50 stands for zero in the data rows.
Two rows play each game, the first against the second. How much does the first row win by? 15 is about a draw, 30 a big win and 0 a big loss. Wins can go round in a circle: one row can beat a second, the second a third and the third the first. Each row has two weighted sums of its numbers, A and B, taken from their middle values. A row wins by its A times the other's B, less its B times the other's A.
tensor([63, 39, 45, 70, 70, 81, 57, 58, 39, 57])
tensor([23, 41, 47, 71, 59, 74, 44, 71, 32, 76]) -> 15
tensor([60, 54, 42, 56, 42, 54, 60, 26, 51, 42])
tensor([66, 46, 49, 68, 45, 57, 62, 48, 50, 49]) -> 19
tensor([67, 52, 57, 51, 50, 64, 61, 36, 55, 37])
tensor([46, 48, 52, 64, 53, 44, 53, 43, 49, 46]) -> 15
tensor([77, 59, 74, 29, 72, 27, 57, 38, 71, 31])
tensor([48, 55, 60, 68, 39, 26, 41, 58, 65, 58]) -> 4
tensor([63, 61, 53, 51, 42, 54, 59, 25, 57, 43])
tensor([56, 51, 73, 55, 50, 35, 55, 39, 64, 42]) -> 5
tensor([20, 45, 51, 67, 49, 62, 50, 65, 33, 70])
tensor([14, 55, 60, 46, 29, 50, 47, 45, 53, 57]) -> 15
tensor([45, 37, 27, 66, 44, 65, 54, 50, 36, 60])
tensor([54, 71, 50, 20, 32, 32, 50, 44, 64, 49]) -> 21
tensor([26, 58, 48, 67, 57, 58, 52, 55, 40, 52])
tensor([47, 47, 45, 52, 63, 46, 36, 61, 57, 56]) -> 9
tensor([38, 59, 46, 83, 74, 81, 66, 77, 29, 73])
tensor([50, 38, 72, 44, 60, 49, 32, 48, 49, 62]) -> 10
tensor([60, 64, 28, 44, 64, 53, 54, 79, 61, 59])
tensor([38, 42, 41, 60, 44, 45, 33, 72, 52, 66]) -> 21
tensor([52, 45, 41, 42, 57, 50, 50, 60, 44, 37])
tensor([65, 53, 59, 85, 51, 38, 63, 42, 51, 50]) -> 14
tensor([64, 45, 65, 48, 73, 38, 40, 51, 59, 45])
tensor([61, 53, 62, 56, 45, 49, 58, 41, 56, 44]) -> 16
tensor([42, 51, 43, 42, 29, 28, 33, 54, 64, 46])
tensor([46, 43, 41, 72, 34, 31, 51, 49, 40, 52]) -> 1
tensor([69, 44, 63, 57, 79, 35, 49, 61, 38, 66])
tensor([48, 60, 32, 55, 31, 55, 50, 35, 56, 53]) -> 13
tensor([33, 42, 36, 50, 59, 39, 35, 49, 51, 27])
tensor([62, 52, 39, 35, 65, 56, 51, 67, 54, 37]) -> 14
tensor([61, 44, 79, 47, 72, 40, 41, 48, 39, 69])
tensor([55, 33, 66, 56, 74, 37, 35, 50, 37, 57]) -> 16
tensor([38, 39, 60, 45, 34, 39, 46, 42, 47, 42])
tensor([26, 51, 54, 49, 25, 32, 36, 34, 37, 47]) -> 15
tensor([65, 57, 52, 50, 46, 57, 47, 50, 48, 62])
tensor([79, 58, 57, 76, 62, 73, 64, 54, 55, 53]) -> 15
tensor([62, 54, 49, 46, 46, 61, 61, 35, 47, 46])
tensor([74, 69, 38, 26, 50, 52, 61, 65, 79, 41]) -> 18
tensor([75, 48, 46, 88, 76, 68, 67, 50, 42, 54])
tensor([36, 50, 31, 58, 35, 41, 51, 52, 41, 57]) -> 23
tensor([40, 52, 30, 40, 40, 38, 43, 50, 49, 51])
tensor([10, 55, 58, 54, 40, 62, 55, 52, 45, 53]) -> 14
tensor([46, 47, 70, 51, 43, 37, 32, 47, 52, 65])
tensor([77, 62, 44, 81, 61, 81, 64, 57, 47, 61]) -> 20
tensor([51, 33, 56, 50, 59, 32, 33, 53, 40, 55])
tensor([75, 69, 61, 49, 52, 68, 62, 28, 63, 45]) -> 14
tensor([67, 47, 62, 53, 51, 58, 64, 45, 54, 52])
tensor([38, 49, 47, 35, 26, 22, 33, 37, 77, 28]) -> 19
tensor([49, 46, 55, 47, 45, 52, 56, 52, 44, 60])
tensor([24, 49, 66, 55, 57, 66, 50, 65, 42, 68]) -> 16
tensor([46, 52, 51, 57, 46, 44, 42, 52, 45, 52])
tensor([67, 59, 67, 32, 72, 43, 50, 46, 72, 24]) -> 13
tensor([19, 54, 64, 53, 37, 41, 51, 49, 62, 53])
tensor([65, 55, 67, 49, 44, 57, 66, 32, 50, 45]) -> 23
tensor([76, 62, 54, 79, 64, 65, 62, 48, 45, 52])
tensor([48, 62, 48, 46, 41, 31, 41, 52, 53, 49]) -> 12
tensor([52, 54, 24, 57, 60, 53, 49, 60, 66, 38])
tensor([45, 48, 57, 45, 45, 38, 46, 46, 57, 52]) -> 16
tensor([62, 62, 60, 24, 33, 72, 51, 19, 72, 34])
tensor([46, 59, 52, 20, 23, 55, 56, 14, 69, 29]) -> 18
tensor([42, 38, 52, 44, 42, 53, 48, 63, 39, 52])
tensor([61, 47, 64, 37, 58, 64, 67, 28, 54, 44]) -> 10
tensor([45, 51, 77, 13, 33, 19, 45, 39, 61, 29])
tensor([82, 49, 64, 71, 80, 82, 67, 44, 52, 41]) -> 24
tensor([38, 40, 31, 34, 29, 51, 39, 52, 46, 45])
tensor([32, 40, 54, 63, 55, 57, 39, 57, 30, 77]) -> 11
tensor([39, 56, 34, 64, 42, 29, 37, 60, 59, 57])
tensor([57, 37, 72, 57, 65, 49, 27, 64, 38, 78]) -> 17
tensor([33, 50, 65, 49, 26, 30, 38, 40, 40, 57])
tensor([56, 51, 24, 59, 57, 58, 44, 84, 58, 56]) -> 13
tensor([45, 53, 39, 33, 31, 35, 45, 59, 60, 51])
tensor([52, 47, 82, 31, 56, 21, 46, 41, 39, 46]) -> 12
tensor([45, 39, 66, 65, 52, 41, 48, 52, 54, 53])
tensor([58, 39, 47, 60, 65, 71, 55, 44, 39, 55]) -> 15
tensor([66, 57, 46, 53, 64, 45, 56, 68, 50, 38])
tensor([42, 57, 42, 35, 12, 53, 50, 30, 62, 44]) -> 17
tensor([59, 46, 68, 39, 79, 29, 49, 51, 44, 31])
tensor([49, 49, 65, 37, 52, 21, 46, 35, 58, 36]) -> 12
tensor([52, 42, 30, 61, 47, 68, 54, 45, 44, 49])
tensor([38, 41, 40, 70, 36, 48, 41, 56, 29, 59]) -> 17
tensor([87, 59, 78, 63, 60, 58, 69, 38, 62, 44])
tensor([38, 42, 43, 67, 45, 48, 38, 54, 43, 68]) -> 13
tensor([39, 68, 61, 75, 55, 61, 66, 65, 42, 60])
tensor([60, 48, 56, 53, 58, 62, 67, 32, 50, 40]) -> 17
tensor([35, 58, 44, 80, 49, 61, 58, 66, 42, 68])
tensor([44, 52, 34, 44, 34, 51, 40, 41, 51, 46]) -> 15
tensor([59, 58, 47, 28, 46, 37, 54, 50, 61, 28])
tensor([51, 65, 39, 41, 28, 30, 42, 61, 68, 51]) -> 17
tensor([45, 34, 49, 51, 61, 35, 47, 54, 35, 38])
tensor([48, 46, 49, 48, 60, 27, 53, 58, 36, 46]) -> 17
tensor([43, 53, 38, 35, 40, 49, 48, 43, 46, 62])
tensor([57, 48, 55, 52, 46, 60, 63, 39, 48, 54]) -> 14
tensor([42, 56, 38, 34, 36, 44, 42, 50, 52, 49])
tensor([53, 33, 64, 54, 60, 55, 43, 48, 38, 71]) -> 14
tensor([70, 64, 51, 29, 63, 57, 56, 61, 74, 37])
tensor([59, 58, 32, 46, 51, 41, 54, 63, 58, 44]) -> 4
tensor([70, 49, 42, 81, 61, 62, 64, 48, 42, 53])
tensor([26, 59, 53, 76, 73, 67, 65, 70, 42, 70]) -> 12
tensor([55, 60, 36, 43, 52, 47, 48, 67, 60, 43])
tensor([54, 50, 34, 41, 43, 53, 40, 73, 38, 76]) -> 5
tensor([62, 56, 47, 48, 51, 61, 50, 35, 61, 40])
tensor([46, 45, 62, 54, 39, 46, 41, 53, 52, 60]) -> 8
tensor([51, 61, 47, 51, 37, 58, 55, 34, 56, 42])
tensor([63, 64, 39, 29, 48, 40, 55, 54, 67, 32]) -> 11
tensor([58, 49, 89, 35, 42, 27, 28, 39, 62, 57])
tensor([46, 45, 34, 47, 53, 74, 45, 44, 51, 56]) -> 21
tensor([44, 58, 33, 24, 33, 45, 50, 58, 61, 49])
tensor([32, 62, 50, 71, 42, 50, 48, 55, 34, 58]) -> 12
tensor([48, 49, 21, 49, 56, 54, 50, 68, 40, 64])
tensor([62, 54, 55, 59, 54, 59, 59, 43, 47, 53]) -> 7
tensor([60, 62, 52, 55, 33, 48, 59, 31, 61, 39])
tensor([47, 32, 38, 67, 69, 53, 50, 79, 21, 60]) -> 20
tensor([48, 54, 39, 51, 41, 71, 55, 35, 55, 47])
tensor([73, 58, 79, 20, 70, 25, 45, 38, 70, 27]) -> 7
tensor([40, 42, 41, 42, 33, 56, 40, 41, 39, 51])
tensor([42, 33, 65, 24, 49, 43, 49, 49, 44, 40]) -> 18
tensor([40, 47, 50, 78, 54, 62, 45, 69, 34, 80])
tensor([60, 73, 33, 37, 47, 42, 55, 67, 74, 42]) -> 19
